(in the rows, 128 means zero)
Rotation paths and how fast each direction turns (deg/step)
Each turn is a multiple of 5 degrees from 10 to 175, or 0.
Each row of a path follows its step; steps can be skipped.
Rotation 1:
step 2: [127 128 128 122 131 131 120 135 118 134 120 125 138 124 130 130 117 126
 127 124 128 135 118 127 133 130 124 126 126 139 129 123 132 125 129 127
 121 135]
step 6: [116 124 129 132 124 126 117 132 128 127 129 124 136 128 134 139 135 136
 130 125 128 126 125 122 129 128 124 117 124 130 118 123 130 126 129 123
 121 130]
step 7: [135 131 126 128 127 136 124 124 121 124 134 136 134 122 123 136 125 130
 136 127 126 134 120 117 134 123 128 134 135 125 128 134 132 130 118 131
 132 122]
step 8: [126 120 124 129 137 128 128 126 132 119 125 120 124 128 121 138 133 127
 129 128 126 113 123 132 132 127 130 123 125 129 126 122 125 135 121 117
 126 124]
step 9: [129 129 126 127 124 122 125 111 117 125 129 129 121 122 124 128 123 119
 125 121 128 133 131 122 135 130 134 126 136 130 128 124 133 131 131 128
 139 130]
step 10: [123 124 123 127 128 124 120 130 135 126 117 128 130 127 130 131 131 124
 127 131 122 131 123 133 140 118 118 125 119 132 137 120 129 130 132 125
 127 132]
step 11: [128 131 122 123 123 129 136 130 118 124 124 129 125 120 130 126 130 127
 127 114 126 133 118 120 132 132 121 124 128 127 119 138 132 131 130 133
 128 131]
step 12: [127 126 124 125 133 133 136 135 129 132 130 122 131 122 120 126 123 127
 131 142 125 125 128 131 142 128 126 133 120 129 130 127 138 135 124 124
 124 128]
step 13: [129 132 134 126 132 127 134 121 114 127 122 122 128 122 135 123 130 123
 124 134 125 119 125 119 119 133 129 118 129 133 125 127 130 128 128 124
 131 134]
step 14: [121 127 129 129 121 125 125 126 125 139 127 119 141 131 124 136 122 130
 138 134 128 132 130 125 135 127 128 124 125 124 133 121 134 121 132 131
 129 136]
step 15: [131 128 128 131 134 134 125 130 120 127 124 138 129 133 140 135 130 125
 130 129 130 127 118 117 124 128 116 118 127 123 128 127 130 126 118 131
 126 125]
Speeds:
[126 125 128 128 129 129 127 126 129 127 129 128 127 131 131 126 129 128
 126 126 127 128 124 127 126 132 129 128 130 131 127 129 130 127 127 127
 126 131] | 160
[131 127 128 130 128 128 130 127 124 127 126 133 126 126 129 128 128 128
 129 129 130 129 127 127 124 127 127 129 129 128 125 128 129 128 128 129
 132 129] | 175
Rotation 2:
step 0: [126 124 126 129 124 122 126 128 132 139 129 125 128 130 123 138 138 119
 125 122 127 126 130 131 132 129 119 132 125 118 134 127 136 128 124 132
 122 134]
step 3: [126 124 129 131 121 132 129 130 129 131 128 122 125 121 123 138 126 115
 123 119 131 134 123 128 128 124 123 118 127 122 136 126 129 124 123 138
 125 132]
step 4: [123 128 130 123 118 134 130 129 133 134 135 123 129 121 126 132 133 126
 132 117 121 131 126 123 133 129 124 126 131 125 132 127 139 126 123 131
 117 137]
step 5: [126 127 129 126 118 133 123 130 129 122 136 129 123 116 131 134 127 121
 129 119 134 128 121 129 131 128 121 131 121 120 127 127 131 121 121 128
 121 133]
step 6: [120 120 131 127 119 131 123 131 130 126 132 124 126 125 127 124 125 122
 128 119 123 129 123 124 132 134 116 124 121 131 131 122 133 117 130 136
 124 132]
step 7: [120 127 126 136 116 138 127 123 135 126 129 124 122 120 128 131 129 127
 133 124 131 131 133 128 127 126 117 125 123 127 137 126 129 124 125 131
 118 132]
step 8: [118 125 133 125 118 130 127 131 131 126 125 121 131 125 129 129 126 121
 125 125 128 129 129 134 126 131 115 136 127 128 127 129 136 125 124 130
 115 139]
step 10: [120 133 128 134 119 132 127 127 132 131 126 125 122 126 126 122 133 123
 117 128 128 126 125 133 129 130 116 129 123 125 130 123 130 117 136 128
 120 136]
step 11: [126 127 124 135 115 138 136 123 129 132 118 121 131 126 128 129 128 121
 126 124 130 135 123 132 121 134 118 131 129 126 129 122 130 121 126 129
 123 127]
step 15: [126 128 130 133 122 143 129 127 130 123 127 134 135 128 131 131 132 119
 125 123 126 132 131 130 129 132 112 123 125 120 130 124 134 124 126 131
 131 122]
step 16: [123 126 139 131 121 135 134 133 127 126 124 123 129 125 135 132 128 129
 128 121 121 134 137 133 127 126 121 125 129 117 130 130 132 121 130 136
 129 134]
Speeds:
[127 127 125 132 130 132 128 127 128 128 127 129 128 129 125 128 127 129
 127 130 128 129 125 128 127 127 126 125 128 130 129 128 128 128 129 132
 126 126] | 90
[127 129 131 128 124 130 125 127 130 126 126 131 127 129 128 127 130 127
 127 127 129 131 128 126 125 127 128 130 131 130 127 127 128 125 129 129
 127 129] | 10
[127 128 127 128 127 126 128 128 126 129 127 128 127 130 128 130 128 130
 128 129 129 128 133 131 130 128 127 132 125 132 129 129 126 125 129 130
 125 126] | 35
[130 127 127 126 129 130 128 129 125 125 127 129 130 128 129 129 127 127
 128 128 131 128 125 129 127 130 126 130 128 130 125 129 129 127 124 124
 126 127] | 115
[127 129 131 125 131 128 127 131 126 127 128 126 128 130 128 125 129 129
 124 129 126 127 127 129 129 127 127 126 129 130 127 129 129 127 130 128
 126 133] | 170
Rotation 3:
step 0: [133 122 131 144 130 123 130 129 127 132 128 129 129 132 126 129 130 125
 131 127 126 140 128 122 133 123 117 127 118 130 129 123 125 126 116 131
 137 122]
step 1: [124 127 135 129 124 128 136 124 137 131 122 126 141 118 131 135 127 124
 135 127 123 136 131 140 132 121 121 121 124 133 125 128 124 128 128 133
 131 122]
step 2: [119 123 129 133 115 122 126 129 130 133 127 117 136 129 129 134 128 128
 130 130 131 131 121 129 118 123 120 135 128 127 134 123 127 121 134 124
 137 120]
step 4: [121 126 146 131 132 125 143 127 127 123 122 115 128 130 128 132 122 128
 137 130 120 136 129 131 127 123 122 129 128 129 127 129 128 132 129 131
 131 131]
step 5: [125 128 138 131 121 128 133 125 126 134 131 122 129 122 129 126 121 127
 143 122 131 132 118 124 118 125 134 130 128 131 132 121 129 124 128 126
 130 115]
step 6: [131 114 135 135 127 120 131 122 127 122 127 132 126 125 120 132 131 133
 131 117 126 134 115 128 131 132 121 134 129 130 132 131 129 125 124 133
 133 120]
step 9: [127 126 130 129 125 124 133 131 134 126 133 134 128 126 122 135 126 123
 136 122 126 135 126 120 137 123 118 124 123 127 127 127 132 117 120 135
 139 118]
step 10: [120 118 130 134 121 120 134 122 141 130 122 124 137 129 126 131 126 117
 136 132 121 135 129 134 129 125 125 128 122 133 132 129 130 126 125 131
 126 133]
step 12: [121 124 131 131 123 121 137 133 119 130 130 128 127 135 125 132 125 128
 131 120 119 125 117 127 126 122 115 133 124 129 124 132 130 118 121 133
 132 128]
step 13: [122 121 140 136 129 128 135 123 135 132 123 118 123 127 125 123 117 124
 130 128 118 135 126 125 128 117 129 125 133 134 125 129 132 126 125 135
 128 128]
step 14: [121 130 137 126 127 125 133 115 122 131 128 120 137 121 129 127 134 124
 140 126 125 132 117 126 126 130 128 130 138 130 130 126 135 123 127 127
 131 121]
Speeds:
[126 132 126 129 129 129 125 129 126 127 130 126 127 128 130 129 128 128
 131 126 131 128 126 131 127 128 128 130 128 126 127 127 129 124 130 129
 127 126] | 115
[127 129 130 130 128 129 127 128 130 129 131 130 127 128 126 128 124 129
 125 128 129 130 131 126 129 125 131 126 129 125 127 127 129 128 130 128
 130 124] | 170
[130 127 131 128 126 129 129 127 126 125 130 128 125 126 128 128 127 130
 130 126 129 128 130 126 129 132 128 129 129 127 132 127 128 128 131 128
 125 129] | 35
[129 130 130 125 130 128 128 127 128 126 127 130 129 126 127 130 130 130
 128 127 128 128 128 130 130 128 126 126 133 129 127 129 128 129 130 132
 131 127] | 140
